cols: P J N G M L H B
[129 108 126 119 122 131 135 104] -> K_538
[140 109 134  61  48 153 161 153] -> K_827
[156 112 124 171 153  83  94 125] -> K_345
after: [94]
[125]
col: [ 61 171]
G
col: [135 161]
H

cols: Q X E U C K
[142 121 163 115  87 153] : K_5
[ 80 179 154 158 104 152] : K_541
[ 80 131 154 171 101  89] : K_93
[146 146 121 103 108  96] : K_307
[ 90 154 138 115 111  90] : K_178
[154 136  89 101 132  90] : K_269
[146 139 145 174 213 144] : K_813
[ 88 176 156 121  97 116] : K_394
[185 139  57 103 104 110] : K_231
[128 128 128 128 128 129] : K_419
[106 107 149  97 136 128] : K_92
[ 80 179 154 158 101 120] : K_433
col: [104 101]
C
q: [146 139 145 174 213 144]
K_813
after: [138]
[115]
q: [185 139  57 103 104 110]
K_231
col: [ 89 145 156  57 128]
E
after: [213]
[144]
col: [154 154 121 138  89]
E

cols: S Y T A D V
[113 136 135 108 112 109] = K_376
[117  62 173 171 153 186] = K_155
[152 168  93 107 111  97] = K_224
[109 169 122  76 109  71] = K_556
[113 136 135  97 125 109] = K_906
col: [168 169]
Y
after: [153]
[186]
miss K_376: [109 135 136 112 108]
[113]

cols: F R W Z
[113  77  76 117] : K_330
[113  77  63 117] : K_232
[113  62  63 117] : K_364
[113 112  63 117] : K_63
[113  63  62 117] : K_386
after: [76]
[117]
miss K_386: [117 113  63]
[62]
miss K_63: [112 113 117]
[63]
q: [113  63  62 117]
K_386
miss K_63: [117 112  63]
[113]

cols: nugaf puf lub san zevav
[ 98 112 110 103 169]  K_503
[161 135 160 125 103]  K_901
[127 108  99 128 121]  K_951
[123 150 160 119 132]  K_43
[105 107 128 141 144]  K_20
[198 161 156  41  40]  K_543
[ 97 103 110 127 151]  K_533
[161 135 111 104 103]  K_889
after: [119]
[132]
col: [119 141  41 127]
san
col: [110 160  99 160 128 156]
lub
miss K_901: [135 160 103 125]
[161]

cols: begad gogog Sava Zabo kegev Teded razul Safa Lef
[113 174 153 112 174 125 163 110 115]  K_772
[129 119 126 121 122 123 123 127 127]  K_737
[131 106 115 125 114 110 132 116 132]  K_843
[127 174 105 168 156 150 168 110  83]  K_961
[113 174 153 133 174 154  96 160  93]  K_56
miss K_772: [112 174 115 174 110 153 125 163]
[113]
miss K_737: [126 127 122 129 123 121 123 127]
[119]
col: [123 110]
Teded
after: [163]
[110]
miss K_56: [160 174  96 133 174 113  93 154]
[153]
col: [127 132]
Lef
miss K_56: [153 113 160 133 174  96 174 154]
[93]

cols: Zonut feve Feko vigan mida fil Lor
[128 151 115 127 131 108 121] = K_451
[103 133 119 116 132 114 120] = K_511
[139 208  56 116 154 144  73] = K_78
[136  77 187 106  74 137 119] = K_361
[103 133 119 116 132 114 151] = K_936
[128 166 115 127 131 108 121] = K_637
[106 167 145  97 115  93  75] = K_500
after: [56]
[116]
miss K_78: [ 56 208 116  73 144 154]
[139]
miss K_936: [133 132 114 116 119 103]
[151]
after: [166]
[115]
col: [103 139 136 103]
Zonut
after: [136]
[77]
col: [ 74 132]
mida

cols: voso dum Fofig nosug pemip gib
[ 52 196 132 195  78 183]  K_870
[ 52 196 133 111  77 183]  K_321
[176  69 186 139 152 135]  K_826
[ 52 196 132 112  78 183]  K_317
[ 52 196 133 133 160 139]  K_432
[129 129 128 127 128 128]  K_169
col: [135 183 139 128]
gib
after: [160]
[139]
after: [186]
[139]
after: [112]
[78]
q: [ 52 196 133 111  77 183]
K_321
q: [ 52 196 133 133 160 139]
K_432

cols: Nukin volo subo lesu gol mam gofi lari vel Zevof
[117 182  97 160 149 145 116 177  57 147] -> K_746
[117 182 148 116 149 145 122 177  57 147] -> K_509
[117  58  97 160 116 145 116 177  57 148] -> K_713
col: [147 148]
Zevof
after: [122]
[177]
q: [117  58  97 160 116 145 116 177  57 148]
K_713
miss K_746: [116 177 145 160 147 117  97 182  57]
[149]
miss K_509: [ 57 177 148 116 182 149 122 145 147]
[117]
q: [117 182 148 116 149 145 122 177  57 147]
K_509

cols: kiz Nini gego siba pum vev salo Kenov somu
[131  79  48 100  47 133  90 142 141] = K_80
[138  57  45 104  80 122  83 134  81] = K_501
[138  57  45 104  80 122  83 132 138] = K_630
after: [134]
[81]
miss K_501: [ 57 134 104  45  81  83 122 138]
[80]

cols: fad Tak Nat rim
[131 143 136 139] -> K_2
[117  95 135 117] -> K_884
[124 135 105 122] -> K_980
[119  88 106 130] -> K_282
[144 116  62 184] -> K_496
[147 141 131 155] -> K_641
[118 110 143 134] -> K_926
after: [62]
[184]
col: [131 117 124]
fad
col: [135  88 116 141 110]
Tak

cols: Ralo lenan Masep Pogor sug pepa
[125 127 104 135 114 136]  K_806
[136 105 114  89 215 106]  K_230
[153 127 129 183 124 126]  K_743
miss K_230: [114  89 215 136 106]
[105]
after: [89]
[215]
after: [105]
[114]
col: [114 215]
sug

cols: noza nir Rogaz Raset Ner tuzef zuda dufam
[146  91  99 141 126 186 109 139]  K_68
[119 154  87 145 161  84 110 107]  K_580
[122 136 128  98  63 142  94 130]  K_21
[158 117 118 114 147 162 124  69]  K_10
[ 85  93 158 107 111 110  97 143]  K_872
[121  60 112 106 125 138 151 138]  K_73
[ 69 124 150 118 132 113 156 104]  K_504
[116 154  87 145 161 122 115 115]  K_64
[124 119 143 108  78 155 100 123]  K_436
col: [147 111 125 132 161  78]
Ner
col: [143 138 104 115]
dufam
col: [118 158]
Rogaz
miss K_73: [125  60 106 112 121 138 138]
[151]
col: [145  98 114 107 106]
Raset
col: [116 124]
noza
after: [117]
[118]

cols: Dito Det fase Novi susip Gomop felop
[199 125 204 185 101 175 102] -> K_459
[164 184  66 188  65 187 169] -> K_304
[ 95  65  75 105 144  72 106] -> K_3
[154  65 121  55 184 156 115] -> K_528
[184 177  61 100  98  63 207] -> K_950
[128  91 141 105 129  75  79] -> K_292
[204 140 108  97 205 107  71] -> K_791
[184 177  61 100  98  63 173] -> K_972
miss K_292: [141  91 105  79 129  75]
[128]
miss K_3: [144  72  65  75 105  95]
[106]
after: [185]
[101]
after: [101]
[175]
col: [141 108]
fase
miss K_791: [108  71 140 205  97 107]
[204]
miss K_791: [204 140  71 205  97 108]
[107]

cols: Nog tari Rogo sav lirak Liso tazas vem Roga
[125 125  98 130 128 151 133 124 134]  K_358
[132 127 133 109 124  75 143 132 134]  K_858
[128 125 111 144 128 147 132 127 128]  K_42
[128 127 140 127 127 115 121 137 134]  K_622
[130 132 145 121 120 113 126 123 118]  K_45
[124 129 112 117 137  96 134 131 129]  K_895
[125 125  98 130 126  94 154 114 129]  K_444
[128 125 111 144 128 147 132 149 128]  K_115
[122 132 123 129 139  93 128 130 133]  K_909
[128 127 140 127 127 115 121 126 136]  K_850
[130 129 142 116 127 124 122 122 145]  K_136
[140 134 146 125 140 113 118 115 122]  K_935
q: [130 132 145 121 120 113 126 123 118]
K_45
after: [139]
[93]
miss K_909: [ 93 130 139 123 132 129 133 128]
[122]

cols: Gabi vufo torez kos buved Kip duked Pim
[ 93 107 117  91 176  85  68 110]  K_415
[113 145 105  78 103 128 143 170]  K_879
[113 145 105  78 100 167 192 120]  K_488
[ 84 143 132 136  69 187 144  85]  K_18
[174 142  72  69 140 141 175 171]  K_234
after: [176]
[85]
after: [140]
[141]
after: [136]
[69]
miss K_18: [ 69  84 136  85 144 132 187]
[143]
col: [192 144]
duked

cols: zogi gamen Nus lipap
[107 121 112 120] = K_750
[196 121 112 111] = K_611
[107 121 112 111] = K_13
col: [107 196]
zogi
q: [107 121 112 111]
K_13

cols: guza rotil zeki Fenab dero Zure rade sogu rad pur
[165  86  64 132  94  62 143 194 122  90] : K_417
[165  86  64 132  94  62 143 142 122 218] : K_170
[ 85  74 133  97 118  98 143 142 145 136] : K_83
col: [62 62]
Zure
after: [97]
[118]
after: [133]
[97]
q: [ 85  74 133  97 118  98 143 142 145 136]
K_83

cols: neba Lero Bofel Nurun gima reso Mep gilos nef
[117 173 169  87 127  98 130 146 133]  K_227
[117 173 169  87 127  98 130 146  97]  K_819
[161 123  55 115 115 125 124 149 157]  K_724
[144 118 117  94 148 105 141 138  94]  K_866
miss K_724: [115 123 161 124  55 149 157 115]
[125]
miss K_724: [115 157 161  55 123 115 149 125]
[124]
col: [115 148]
gima

cols: dak nis Zet fom
[161  98 123 148] : K_581
[143 155  96 128] : K_890
[158 161 157 127] : K_513
[163 213 126 162] : K_470
col: [127 162]
fom
miss K_513: [157 127 161]
[158]
col: [148 128 127]
fom

cols: ker bonat bir Tikaz nanu
[106  96  74  58  87] -> K_397
[106  85  74  62  87] -> K_851
[78 65 69 57 84] -> K_911
[105  96 102  84 100] -> K_477
after: [105]
[96]
after: [57]
[84]
col: [58 62]
Tikaz

cols: pebad sogog fino vil
[128 198 149 129] = K_52
[130 160 136 153] = K_860
[165 199 128 128] = K_917
col: [136 128]
fino
miss K_52: [149 129 198]
[128]
after: [199]
[128]

cols: Mis nutef vemu sofo nari podu puzog dif zise
[117 132  97 125 119 119 131 169 136]  K_196
[143 124 206 122 129 205 122 166 127]  K_355
[117 128  42 132 114 125 128  72 127]  K_845
[153 131 215  97 140 115 124 144 134]  K_652
miss K_355: [122 166 129 124 205 143 122 127]
[206]
after: [169]
[136]
miss K_355: [205 122 143 129 127 206 124 122]
[166]
after: [42]
[132]
col: [114 140]
nari

cols: gogil Nusug Dur Bifi Rituv sez pemo kazu diset
[153  91 101 191 193 189  70 188  69] = K_747
[ 65 116 168 188  66  84 161  69 151] = K_201
[139 186 185 150 180 119 108 119 130] = K_148
[ 65 116 168 135 165  69 171 118  68] = K_861
[174 124 129 123 187  77 182 167 104] = K_106
[161  92  94 161 132  88  94 142 136] = K_40
[158  78 186  85 177 142 171  77 177] = K_253
after: [129]
[123]
col: [ 70 161 108]
pemo
col: [130  68 104]
diset
q: [161  92  94 161 132  88  94 142 136]
K_40
after: [182]
[167]
col: [ 84 119]
sez
col: [151 130]
diset

cols: pizak Zol lita fides
[151 135 105 154]  K_283
[151 153 105 115]  K_331
[103 155  46 154]  K_606
after: [135]
[105]
miss K_283: [151 154 135]
[105]
miss K_606: [154 155  46]
[103]
col: [105  46]
lita

cols: lepig Lofi Gedil dilad masez bot
[160 135 138 162 143  79] : K_493
[105 129 117 109 112 159] : K_186
[153 117 149 140 155  96] : K_904
[164 120 151 153 160  80] : K_615
[101 135 110 110 104 164] : K_235
[ 78 144  94 101  86 186] : K_160
[199  96 183 158 195  51] : K_435
col: [162 109 140 153 110]
dilad
col: [129 117 120]
Lofi
col: [135 129]
Lofi

cols: risa fifo Liro maf sipoz zuz tazu
[128 119 103 118 117 118  74]  K_585
[128 119 137  85 117 111  74]  K_171
[128 119 106  85 117 111  74]  K_99
col: [85 85]
maf
miss K_99: [111  74 106  85 128 119]
[117]
after: [137]
[85]
q: [128 119 137  85 117 111  74]
K_171
q: [128 119 103 118 117 118  74]
K_585

cols: lizug boduz maduv litu
[185  77  62 129] : K_841
[179  58  39 168] : K_226
[197  58  37 148] : K_823
[132 123 129 141] : K_498
[ 98 143 142 115] : K_408
[182  69  65 178] : K_159
[197  58  37  99] : K_722
[115 127 117 141] : K_854
[188  61  45 164] : K_942
[128  64  58 172] : K_77
[188  64  53 172] : K_859
miss K_854: [115 141 127]
[117]
after: [132]
[123]
col: [45 58 53]
maduv
col: [ 58 123 143]
boduz

cols: vaz par tuk rel rokav Pib
[123 169 188 153 152  78] = K_399
[119 158 159 188 123 218] = K_834
[116 124  99 123 187 107] = K_315
[119 158 133 171 123 218] = K_467
[160 152 141 134 148 108] = K_582
after: [153]
[152]
miss K_834: [119 159 123 218 188]
[158]
after: [133]
[171]
after: [171]
[123]
col: [218 107 218]
Pib
after: [159]
[188]

